Rotation paths and how fast each direction turns (deg/step):
Each turn is a multiple of 5 degrees from 10 to 175, or 0.
Each row of a path follows its step; steps can be skipped.

step 0: [-0.82 -3.52  0.15 -0.26 -0.16  0.19 -0.02  0.13  0.11  1.21  1.54  2.30
  0.26  2.16  0.70  2.25  1.58 -1.41 -2.98 -2.00 -1.48 -0.75 -2.15 -1.53
 -0.93 -0.24  0.30 -0.82  1.86 -1.38  0.40 -0.55  0.48  2.28  2.98  0.59
 -1.37]
step 2: [-0.56 -2.31 -0.15 -0.32 -1.26 -0.17  0.69 -0.54  2.37 -1.43  1.87  0.32
  0.17 -1.82 -3.46  3.44 -1.84 -0.73 -1.33 -1.57  1.83 -0.30 -0.13 -0.02
  2.37  0.57  1.37 -2.20 -2.77  0.41  0.72 -0.14  1.93  0.18  1.08  0.87
  0.03]
step 4: [-0.12 -1.37 -0.68 -3.17 -1.18  1.62  2.05  2.02  0.61  0.20 -2.05  1.32
 -1.39  1.56 -1.68  1.57 -0.52 -2.96  0.32 -1.11 -0.77 -1.21  0.30 -2.56
  0.39 -0.13  0.55  0.35 -0.11 -1.97  0.13 -0.63 -2.07  1.35  0.49  3.26
 -0.17]
step 5: [-0.31 -2.88  0.11 -0.75 -0.84 -1.32 -0.95 -0.89  1.43 -0.22 -1.04  0.09
 -1.36 -1.82 -1.73 -0.13 -0.06 -0.72 -2.10  1.58 -2.03 -3.34  0.30 -2.79
  1.24 -1.47  1.21 -3.93 -1.42 -1.04  0.41  0.24  1.51  0.64  0.58 -0.23
 -0.88]
step 6: [ 0.36 -2.46  0.42 -0.25 -1.58 -0.09  1.13 -0.61  2.64  0.26  0.67 -2.59
  1.94 -0.61  0.19  1.96 -1.79 -0.67  0.79 -0.29  1.16 -0.26 -2.16 -1.09
  1.98 -1.55  1.56 -1.33  2.58 -2.93  3.25  0.34 -0.32 -0.75 -0.82  0.47
  0.41]
step 7: [ 0.44 -1.33  0.00 -2.06 -1.20  0.05  2.99  0.19 -0.33 -2.30 -0.29 -0.49
 -1.57  0.42 -2.98 -0.98  0.10 -3.28  2.18  1.12  0.51  0.93 -0.19  1.19
  1.39 -1.40  0.89 -2.55 -1.36 -0.40  0.55 -0.12 -1.49 -1.15 -2.19  2.12
 -1.25]
step 9: [ 0.47 -2.06  0.51 -0.45  0.24  1.81  1.86 -1.41  0.46  0.73 -0.68 -1.44
  0.19  0.95  2.21 -1.41  1.05 -1.20 -1.34  2.23 -2.97 -2.95 -0.42 -0.40
  0.70 -1.09  2.46 -0.81  1.26 -3.21  2.33  0.17 -2.22 -1.07  0.19  0.51
 -0.34]
step 10: [ 1.34 -0.09  1.44 -2.78  0.01 -1.73 -0.39 -2.92  0.82 -1.29 -0.98 -2.23
 -0.31  0.33 -2.04  1.53 -1.23 -2.25  0.77  2.83  0.16 -2.41 -1.14 -0.23
  0.02 -2.49 -1.24 -0.03  0.18  0.79  1.81 -0.42 -0.86 -0.97 -2.30  1.78
  1.33]
step 12: [ 3.69 -2.07 -0.01 -2.25  1.18 -0.02  1.39  1.20  1.19  1.02  1.23 -0.74
  0.13  2.53  1.01 -1.52  0.35 -1.53  1.48  1.61 -0.09  0.10  1.40  2.55
 -0.54  0.19  1.19  2.08 -0.26 -1.72  2.28  0.87 -1.59 -2.63 -0.36 -0.78
  0.75]
step 14: [ 2.12 -1.13  0.77 -1.33  1.33 -2.46 -1.34 -3.53  1.05  0.14  0.70  0.54
 -0.30 -1.31  2.73 -1.08 -0.30 -1.38 -1.92  3.47  1.10 -1.33 -0.31 -0.80
 -1.84  0.33 -0.67 -0.69  2.33 -0.28  0.99 -0.87  0.03 -0.09  1.74 -0.54
  2.06]
step 18: [ 0.03 -1.38 -1.31 -2.02  0.21  1.28 -0.07  0.27 -1.70  0.19 -1.55  0.68
  0.68 -1.19  2.72 -1.26 -1.39  0.62  0.00  3.56 -0.06 -2.24 -0.20 -0.76
 -1.67  0.76  1.16  1.99 -2.05 -0.02  0.74 -2.66  0.86 -0.71  1.65  1.74
  2.98]
Speeds:
[-1.61 -0.19  0.73 -0.52 -0.21 -0.90  0.48 -0.10 -0.26  0.87  0.07  0.19
 -0.15  0.05 -0.53  0.86  0.27  1.25 -0.11 -0.22  0.09  0.53 -0.22 -0.07
 -0.10  0.62  0.61  0.37 -0.20 -0.13 -0.60  0.10 -0.24  0.44  0.02 -0.20
 -0.81]	10
[ 0.18 -0.63  0.41 -0.15  0.57  0.70  0.30  0.14 -0.12  0.58  0.12  0.88
 -0.03 -0.81 -0.09  0.02  1.13 -0.05 -0.32 -0.82  1.12 -0.55 -0.60  0.25
 -0.48 -0.06 -0.45  0.40 -0.39 -0.15 -0.39 -0.89  0.70 -0.04 -0.34 -0.46
  0.90]	20
[-0.23  0.00  0.37  0.48  0.04 -0.38  0.23 -0.86 -0.17 -0.40 -0.08 -0.54
  0.39 -0.65  0.40 -0.06 -0.85  0.48 -0.76  0.61  1.44 -0.14 -1.11 -0.39
  0.73  0.11  0.26 -0.11 -0.12  0.59  0.02  0.49  0.31 -0.44 -0.44  0.88
  0.53]	85
[ 0.93 -0.18 -0.63 -0.12  0.02  0.08  1.00 -0.23 -0.30  0.67  0.11 -0.71
  0.62  0.38 -1.20  0.08 -0.38 -0.38 -0.48 -0.87 -0.64 -0.29 -0.46 -0.63
 -0.31  0.68  0.50 -0.80  0.53  0.33 -0.81  0.16  0.58 -0.05 -0.37 -0.03
 -0.02]	10
[-0.47  0.31  0.62  0.61 -0.95  1.55 -0.44 -0.34 -0.15 -0.44  0.06 -0.09
  0.05  0.44  0.32  1.05  0.50 -0.77 -0.71 -0.52 -0.10 -0.02 -0.33  0.60
  0.45  0.36  0.22 -0.63 -0.24 -0.17 -0.83  0.20 -0.65 -0.37  0.37  0.12
 -0.13]	170

step 2: [ 1.40  2.19  0.13 -1.44 -1.19 -0.71 -1.07 -0.06 -1.32  0.48  0.08  0.41
 -2.58  0.38 -2.25  1.81  1.15 -2.87 -0.71 -2.86  1.58 -3.22  3.30  0.83
  1.06 -1.18 -0.59  3.20  0.70  1.04  0.87 -2.28 -0.29 -2.39 -2.81  0.65
  2.91]
step 7: [ 2.81  0.62 -0.76 -0.99  2.10  2.40 -3.38 -1.39  2.55 -0.05  2.41  3.44
  1.17 -0.55 -0.86 -3.13 -1.26 -0.54  0.80 -2.39  1.50  0.20  2.62  0.14
  0.30 -1.88 -2.49  3.02 -0.74  0.20 -0.70 -1.38 -1.21 -1.04 -1.35  1.49
 -0.44]
step 8: [-0.72  0.94 -0.94 -1.21  0.49  0.38 -0.48 -1.21  0.34  0.98 -0.86 -3.11
 -2.42  1.78 -0.99 -0.17  1.00  2.26  2.47  0.45  1.87 -2.12 -1.47  2.20
  2.34  1.87 -1.48  0.06  1.18 -0.80  1.97  2.54  3.03  0.90  2.83  3.57
  2.36]
step 9: [ 0.01 -2.33 -2.09  0.79 -1.03  2.31 -0.53 -1.84  2.69 -1.54  3.57  1.36
 -1.26  1.01 -1.56  2.13 -0.65 -1.43  1.03  0.49  0.73 -0.94  1.30  0.02
  3.02 -1.98  0.93  3.61 -1.96  0.67  0.01 -2.40 -1.62  2.11  0.78 -3.08
 -0.97]
step 10: [-1.08  4.57 -0.54  1.29  1.91 -0.74 -1.24 -1.16  0.21  1.13 -1.57 -0.51
 -1.95  0.67 -1.44 -1.79 -0.80  0.27 -0.13 -3.15 -0.72 -1.63  3.44 -2.94
  0.89 -1.11 -0.85  0.85  0.58  1.62  2.44 -0.26  2.95  0.30 -0.05  3.41
  1.80]
step 12: [ 1.86  0.71  1.08 -2.08 -0.73  2.65  0.10 -2.92  0.54  0.33 -0.79 -1.48
 -0.69  1.81 -2.04  0.46  0.01 -1.86  2.45 -1.81 -0.59 -0.22  3.88 -0.89
 -0.27 -0.47  1.00  1.49  1.50  3.47 -1.74 -3.73  0.97  0.42 -3.45  0.30
  1.51]
step 13: [ 0.36  1.22 -2.62 -0.87  1.46 -2.87  0.36  2.13  0.54  1.45  2.57 -1.83
  0.47 -0.44 -1.11  3.10 -1.81 -1.66  0.44 -2.24  0.06 -2.54  1.96 -0.01
  1.19  2.89 -2.93  1.02  1.12 -1.05  1.78  3.60 -0.16 -0.79  1.07  2.20
 -1.20]
step 14: [ 1.73  1.00  0.49  1.17 -2.46  3.00 -3.33  0.16  1.24  1.05  0.09 -2.37
  2.67  3.31 -0.35 -0.44  2.53 -1.30  1.54  1.21  0.01 -3.44 -0.68 -0.14
  2.29 -1.00  0.40  1.81  0.72 -0.53 -1.94 -3.31 -0.63 -1.91  0.64 -1.62
  0.08]
step 15: [ 0.92  1.58  0.14 -2.22  2.95  0.58 -2.27 -1.25  1.25 -1.32  2.21 -0.77
  0.66  0.31  0.81  2.46  0.61 -0.57  0.99 -1.88  1.34  2.90  2.25 -1.93
 -2.55  1.03 -2.45  3.49 -0.29  0.31  0.60  0.79  0.91  2.37  0.29  3.95
  1.13]
step 17: [ 3.92 -1.56 -1.05  1.94 -0.64  1.56 -0.79 -2.69  0.25 -0.47  1.12  1.11
 -1.26  0.58  0.51  0.72 -0.11 -0.68  1.10 -0.74  3.92 -1.51  1.45 -3.02
 -0.81 -2.99 -1.34  3.18 -2.22 -0.92  0.93 -2.68 -0.35 -0.89 -1.91  1.95
  0.48]
step 18: [-1.26  1.44 -0.14 -2.20  2.47  0.08 -1.08 -0.75  1.38  1.24 -0.42  0.94
 -0.68  2.80 -1.78 -1.81 -1.85  1.97  3.63 -2.92 -0.62 -0.94  1.22  0.38
  1.85 -0.59 -2.86 -1.40  1.28 -0.33 -1.21  2.70  0.98  1.86  3.95  2.13
  0.05]
Speeds:
[ 0.58  0.91 -0.11  0.76 -0.80 -0.56 -0.05 -1.03  0.26 -0.49  0.34  0.31
  0.51 -0.29 -0.72 -0.04  0.09  0.51 -0.03  0.08 -0.31  0.03  0.03 -0.77
 -1.10 -0.32  1.22 -0.14  0.26 -0.40  0.32  0.73 -0.03  0.78  0.21 -0.28
  0.47]	65
[ 0.88 -0.70  0.19 -0.03  0.49 -0.48 -0.39 -0.58  0.32 -0.38  0.51 -0.11
  0.17 -0.11  0.49 -0.24 -0.05 -0.19 -0.66 -0.12 -0.70 -0.04 -0.33 -0.39
  0.62 -0.68  0.04  0.20 -0.24  0.85 -0.51 -0.18 -0.03 -0.72 -0.66 -0.14
  1.86]	145
[-0.20 -0.17 -0.38 -0.03  0.33 -0.24  0.68  0.49  0.34 -0.52 -0.80 -0.11
 -0.25 -0.17 -1.09 -0.48 -0.13 -1.15 -0.68  0.13 -0.34 -0.45  0.84 -0.10
  0.83  0.53  1.31 -0.02 -0.52 -0.04 -0.31 -0.10  0.99  0.46 -0.12  0.08
  0.05]	35
[-0.17 -0.33  0.51  0.85  0.21 -0.30  0.30 -0.59  0.28  0.13  0.83 -0.86
  0.10  0.02  0.36 -0.17  0.49  0.38  0.05 -0.59  0.33  0.18 -0.13  0.01
  1.34  0.98  0.11 -0.91  0.35 -1.33  0.09  0.04  0.29  0.00 -0.17 -0.92
 -0.05]	140
[ 0.00 -0.31  0.18 -0.23  0.24 -0.47  0.06 -0.34 -0.63 -0.26 -1.10 -0.43
 -0.47 -0.10 -0.69  1.05  0.44  0.36 -0.62  0.16  0.13  0.01 -0.55 -0.49
 -0.08 -0.02 -0.64  1.29  0.01 -1.21  0.61  0.15  0.15  0.02 -1.08  0.05
  0.21]	170
[-0.17 -0.25 -0.41 -0.91 -0.50 -1.20  0.71 -0.06  0.25  0.15  0.48 -0.07
  0.34 -0.36  0.25 -0.66  0.36  0.39  0.51  0.69 -0.10  0.47  0.80 -0.51
 -0.13 -0.59 -0.54  0.55  0.30 -0.48 -0.31 -1.48  0.69  0.23  0.25 -0.22
 -0.13]	135
